In the data rows, the value 128 means zero.
Here is a table of points, one per row:
c(152, 120, 151, 163, 161, 125, 123, 82, 100, 191, 179, 137, 99, 147, 165, 73, 145, 106, 142, 128, 117, 155, 100, 114, 130, 156, 120, 72, 132, 104, 125, 140, 101, 116, 218, 82, 163, 123, 141)
c(168, 67, 215, 115, 173, 140, 119, 124, 119, 76, 126, 123, 128, 160, 141, 133, 136, 223, 119, 125, 81, 118, 135, 108, 119, 176, 138, 124, 142, 110, 166, 136, 104, 166, 129, 143, 111, 191, 107)
c(75, 114, 122, 160, 175, 172, 165, 179, 100, 168, 174, 97, 153, 68, 149, 139, 162, 146, 163, 163, 114, 186, 137, 130, 101, 104, 149, 152, 132, 115, 131, 160, 177, 142, 115, 121, 58, 139, 110)
c(75, 95, 81, 165, 117, 147, 69, 82, 85, 63, 144, 102, 133, 113, 150, 164, 144, 117, 104, 73, 71, 88, 150, 128, 173, 153, 130, 133, 124, 110, 72, 129, 175, 136, 132, 83, 125, 112, 131)
c(169, 90, 77, 146, 156, 148, 149, 100, 75, 106, 138, 112, 122, 114, 125, 150, 129, 141, 126, 123, 136, 149, 159, 194, 124, 137, 53, 107, 105, 188, 176, 128, 92, 88, 111, 173, 148, 85, 103)
c(161, 106, 124, 101, 177, 149, 168, 111, 124, 107, 90, 178, 198, 160, 156, 109, 105, 91, 150, 90, 143, 123, 182, 78, 107, 114, 126, 127, 144, 118, 161, 117, 195, 126, 120, 135, 124, 83, 200)
c(79, 136, 108, 91, 169, 156, 88, 121, 133, 161, 54, 144, 126, 152, 126, 142, 214, 133, 143, 162, 135, 119, 135, 110, 95, 98, 86, 112, 128, 140, 86, 117, 109, 72, 134, 137, 153, 185, 125)
c(147, 112, 188, 165, 161, 120, 104, 121, 174, 181, 162, 162, 141, 95, 83, 179, 145, 93, 126, 100, 144, 67, 133, 174, 116, 141, 149, 116, 160, 152, 146, 168, 172, 126, 109, 150, 175, 144, 113)
c(97, 88, 133, 162, 122, 169, 157, 103, 133, 101, 136, 125, 80, 114, 137, 115, 63, 116, 144, 165, 200, 132, 150, 82, 158, 82, 101, 187, 124, 140, 129, 125, 130, 172, 135, 120, 202, 170, 116)
c(149, 109, 105, 97, 90, 129, 146, 116, 148, 103, 149, 79, 103, 111, 129, 55, 160, 149, 194, 105, 148, 107, 84, 140, 163, 107, 158, 113, 205, 150, 118, 97, 155, 111, 127, 179, 121, 137, 136)
c(135, 140, 91, 52, 87, 176, 113, 140, 98, 109, 138, 156, 120, 152, 116, 153, 132, 109, 175, 131, 164, 108, 107, 163, 103, 180, 142, 110, 63, 87, 148, 141, 161, 194, 167, 152, 137, 139, 90)
c(161, 155, 73, 123, 117, 161, 169, 112, 194, 138, 144, 155, 107, 119, 161, 118, 122, 91, 130, 130, 21, 119, 139, 88, 112, 142, 141, 152, 127, 151, 132, 169, 89, 151, 97, 158, 146, 134, 80)
c(160, 128, 146, 91, 84, 122, 134, 79, 73, 125, 124, 134, 131, 89, 57, 149, 153, 96, 110, 99, 111, 145, 141, 96, 90, 82, 164, 201, 123, 162, 171, 102, 110, 103, 186, 103, 99, 140, 122)
c(97, 106, 117, 106, 120, 85, 60, 147, 170, 116, 121, 125, 145, 92, 188, 128, 118, 58, 100, 111, 155, 184, 137, 167, 108, 146, 103, 142, 186, 106, 150, 115, 89, 164, 162, 164, 101, 152, 132)
c(150, 67, 139, 74, 118, 105, 108, 173, 132, 178, 85, 127, 104, 88, 111, 138, 152, 142, 131, 119, 100, 150, 113, 129, 184, 84, 97, 104, 116, 102, 143, 151, 127, 187, 104, 84, 151, 75, 137)
c(132, 153, 84, 131, 129, 103, 122, 45, 142, 182, 105, 85, 128, 145, 150, 154, 92, 156, 85, 155, 138, 99, 111, 109, 169, 95, 125, 146, 122, 72, 186, 164, 138, 116, 130, 163, 79, 132, 135)
c(164, 137, 120, 118, 132, 200, 105, 169, 175, 91, 136, 130, 50, 158, 110, 169, 123, 130, 60, 151, 151, 186, 155, 121, 144, 121, 172, 105, 166, 109, 136, 118, 150, 87, 126, 106, 122, 99, 131)
c(147, 120, 131, 147, 111, 157, 135, 93, 144, 123, 61, 115, 182, 96, 100, 88, 96, 146, 150, 126, 139, 163, 139, 201, 108, 163, 179, 155, 127, 76, 77, 174, 98, 102, 102, 85, 158, 138, 148)
c(154, 95, 108, 183, 135, 73, 186, 155, 174, 125, 86, 136, 135, 149, 125, 204, 132, 139, 154, 123, 127, 132, 71, 126, 132, 170, 103, 166, 131, 136, 105, 101, 166, 128, 188, 92, 121, 150, 122)
c(94, 128, 128, 136, 123, 121, 109, 118, 73, 154, 106, 151, 154, 189, 127, 138, 86, 112, 135, 201, 122, 105, 155, 149, 148, 151, 205, 117, 192, 192, 110, 120, 108, 170, 128, 107, 109, 104, 104)
c(108, 128, 113, 104, 193, 67, 116, 175, 87, 138, 148, 146, 104, 111, 84, 94, 91, 114, 117, 147, 87, 131, 111, 126, 151, 152, 151, 162, 107, 69, 116, 97, 138, 89, 116, 181, 181, 125, 136)
c(92, 126, 148, 106, 135, 121, 127, 169, 133, 113, 102, 89, 154, 149, 185, 108, 86, 111, 130, 67, 131, 134, 112, 143, 139, 80, 178, 97, 77, 171, 139, 183, 148, 77, 157, 108, 138, 145, 60)
c(195, 188, 151, 80, 110, 91, 143, 127, 110, 135, 147, 120, 135, 109, 191, 122, 157, 116, 100, 178, 142, 148, 165, 148, 168, 152, 100, 143, 110, 164, 72, 138, 186, 122, 101, 98, 128, 163, 142)
c(136, 79, 135, 92, 111, 136, 166, 165, 105, 137, 164, 144, 115, 141, 137, 128, 88, 147, 67, 120, 124, 46, 86, 152, 56, 103, 83, 132, 173, 112, 71, 162, 99, 124, 118, 109, 109, 132, 148)
c(124, 173, 182, 159, 69, 131, 96, 152, 100, 139, 144, 125, 158, 159, 147, 180, 117, 159, 157, 119, 118, 177, 122, 101, 119, 121, 120, 155, 134, 128, 76, 158, 126, 114, 147, 215, 164, 85, 162)
c(182, 105, 115, 169, 131, 110, 41, 176, 167, 101, 150, 111, 141, 156, 128, 93, 150, 118, 141, 169, 134, 98, 100, 128, 95, 112, 145, 169, 60, 166, 143, 147, 112, 137, 114, 108, 110, 121, 182)
c(113, 174, 110, 68, 187, 135, 121, 99, 153, 142, 146, 75, 105, 87, 157, 181, 102, 180, 144, 93, 146, 131, 98, 112, 93, 154, 177, 133, 111, 181, 115, 82, 102, 158, 127, 101, 150, 103, 176)
c(98, 140, 146, 150, 101, 133, 153, 167, 91, 144, 96, 167, 89, 109, 158, 117, 167, 132, 106, 101, 178, 90, 96, 103, 164, 207, 144, 150, 119, 140, 179, 163, 94, 99, 98, 115, 118, 131, 161)
c(146, 170, 115, 131, 164, 161, 119, 129, 147, 136, 190, 194, 168, 162, 111, 131, 124, 145, 158, 68, 154, 135, 109, 156, 206, 91, 107, 159, 118, 107, 114, 88, 74, 135, 98, 114, 73, 146, 97)
c(95, 132, 166, 119, 108, 86, 151, 92, 149, 72, 162, 149, 120, 112, 181, 164, 153, 123, 176, 190, 132, 101, 133, 155, 97, 95, 152, 113, 120, 61, 153, 105, 110, 87, 107, 98, 126, 73, 107)
c(113, 142, 139, 148, 142, 78, 136, 87, 103, 120, 103, 132, 26, 180, 115, 130, 101, 93, 178, 76, 126, 167, 145, 138, 82, 105, 123, 110, 109, 128, 111, 156, 141, 144, 59, 126, 78, 157, 156)
c(150, 175, 96, 149, 125, 75, 80, 146, 113, 123, 124, 155, 125, 106, 113, 85, 118, 204, 134, 109, 160, 119, 139, 76, 65, 142, 97, 129, 178, 123, 139, 151, 160, 135, 129, 95, 137, 92, 46)
c(128, 98, 132, 136, 114, 102, 179, 127, 157, 141, 132, 98, 137, 141, 104, 109, 160, 115, 81, 105, 181, 122, 179, 83, 118, 140, 156, 105, 70, 117, 70, 93, 91, 152, 128, 165, 96, 88, 86)
c(123, 228, 158, 147, 165, 133, 156, 167, 114, 61, 96, 55, 152, 126, 85, 129, 160, 74, 128, 137, 122, 95, 115, 123, 148, 116, 92, 108, 159, 109, 147, 151, 100, 164, 138, 113, 138, 132, 131)
c(104, 164, 177, 145, 112, 168, 111, 131, 172, 152, 78, 134, 91, 103, 121, 78, 97, 151, 142, 136, 81, 98, 163, 172, 142, 150, 87, 133, 99, 146, 128, 89, 157, 125, 186, 144, 71, 87, 139)
c(145, 120, 157, 150, 82, 174, 109, 106, 113, 163, 116, 91, 167, 122, 122, 135, 81, 84, 123, 137, 127, 146, 62, 79, 98, 148, 107, 81, 122, 121, 143, 47, 143, 123, 43, 117, 114, 141, 103)
c(97, 141, 90, 141, 74, 94, 147, 169, 143, 148, 163, 134, 152, 154, 110, 138, 123, 188, 117, 111, 97, 119, 186, 148, 124, 107, 124, 77, 124, 126, 175, 88, 123, 141, 130, 103, 168, 205, 183)
c(80, 140, 128, 118, 125, 117, 157, 70, 162, 77, 136, 193, 151, 111, 80, 100, 143, 147, 77, 149, 129, 185, 59, 126, 124, 128, 118, 75, 107, 170, 119, 161, 146, 166, 133, 151, 128, 123, 152)
These points spread out most along one direction. Take the direction at right angles to it along which they spread out most. Go by this last direction. For each point below, how far along it does it lie, from 0 to 99? The average is 50, and the first point in the table lies past the average. One standard deviation of the points above along it is 16.
c(75, 114, 122, 160, 175, 172, 165, 179, 100, 168, 174, 97, 153, 68, 149, 139, 162, 146, 163, 163, 114, 186, 137, 130, 101, 104, 149, 152, 132, 115, 131, 160, 177, 142, 115, 121, 58, 139, 110) -> 74
c(132, 153, 84, 131, 129, 103, 122, 45, 142, 182, 105, 85, 128, 145, 150, 154, 92, 156, 85, 155, 138, 99, 111, 109, 169, 95, 125, 146, 122, 72, 186, 164, 138, 116, 130, 163, 79, 132, 135) -> 39
c(168, 67, 215, 115, 173, 140, 119, 124, 119, 76, 126, 123, 128, 160, 141, 133, 136, 223, 119, 125, 81, 118, 135, 108, 119, 176, 138, 124, 142, 110, 166, 136, 104, 166, 129, 143, 111, 191, 107) -> 25
c(95, 132, 166, 119, 108, 86, 151, 92, 149, 72, 162, 149, 120, 112, 181, 164, 153, 123, 176, 190, 132, 101, 133, 155, 97, 95, 152, 113, 120, 61, 153, 105, 110, 87, 107, 98, 126, 73, 107) -> 61
c(124, 173, 182, 159, 69, 131, 96, 152, 100, 139, 144, 125, 158, 159, 147, 180, 117, 159, 157, 119, 118, 177, 122, 101, 119, 121, 120, 155, 134, 128, 76, 158, 126, 114, 147, 215, 164, 85, 162) -> 74
c(97, 106, 117, 106, 120, 85, 60, 147, 170, 116, 121, 125, 145, 92, 188, 128, 118, 58, 100, 111, 155, 184, 137, 167, 108, 146, 103, 142, 186, 106, 150, 115, 89, 164, 162, 164, 101, 152, 132) -> 64
c(182, 105, 115, 169, 131, 110, 41, 176, 167, 101, 150, 111, 141, 156, 128, 93, 150, 118, 141, 169, 134, 98, 100, 128, 95, 112, 145, 169, 60, 166, 143, 147, 112, 137, 114, 108, 110, 121, 182) -> 55
c(161, 106, 124, 101, 177, 149, 168, 111, 124, 107, 90, 178, 198, 160, 156, 109, 105, 91, 150, 90, 143, 123, 182, 78, 107, 114, 126, 127, 144, 118, 161, 117, 195, 126, 120, 135, 124, 83, 200) -> 40
c(97, 88, 133, 162, 122, 169, 157, 103, 133, 101, 136, 125, 80, 114, 137, 115, 63, 116, 144, 165, 200, 132, 150, 82, 158, 82, 101, 187, 124, 140, 129, 125, 130, 172, 135, 120, 202, 170, 116) -> 37
c(161, 155, 73, 123, 117, 161, 169, 112, 194, 138, 144, 155, 107, 119, 161, 118, 122, 91, 130, 130, 21, 119, 139, 88, 112, 142, 141, 152, 127, 151, 132, 169, 89, 151, 97, 158, 146, 134, 80) -> 29
c(135, 140, 91, 52, 87, 176, 113, 140, 98, 109, 138, 156, 120, 152, 116, 153, 132, 109, 175, 131, 164, 108, 107, 163, 103, 180, 142, 110, 63, 87, 148, 141, 161, 194, 167, 152, 137, 139, 90) -> 46
c(160, 128, 146, 91, 84, 122, 134, 79, 73, 125, 124, 134, 131, 89, 57, 149, 153, 96, 110, 99, 111, 145, 141, 96, 90, 82, 164, 201, 123, 162, 171, 102, 110, 103, 186, 103, 99, 140, 122) -> 34
c(113, 142, 139, 148, 142, 78, 136, 87, 103, 120, 103, 132, 26, 180, 115, 130, 101, 93, 178, 76, 126, 167, 145, 138, 82, 105, 123, 110, 109, 128, 111, 156, 141, 144, 59, 126, 78, 157, 156) -> 44
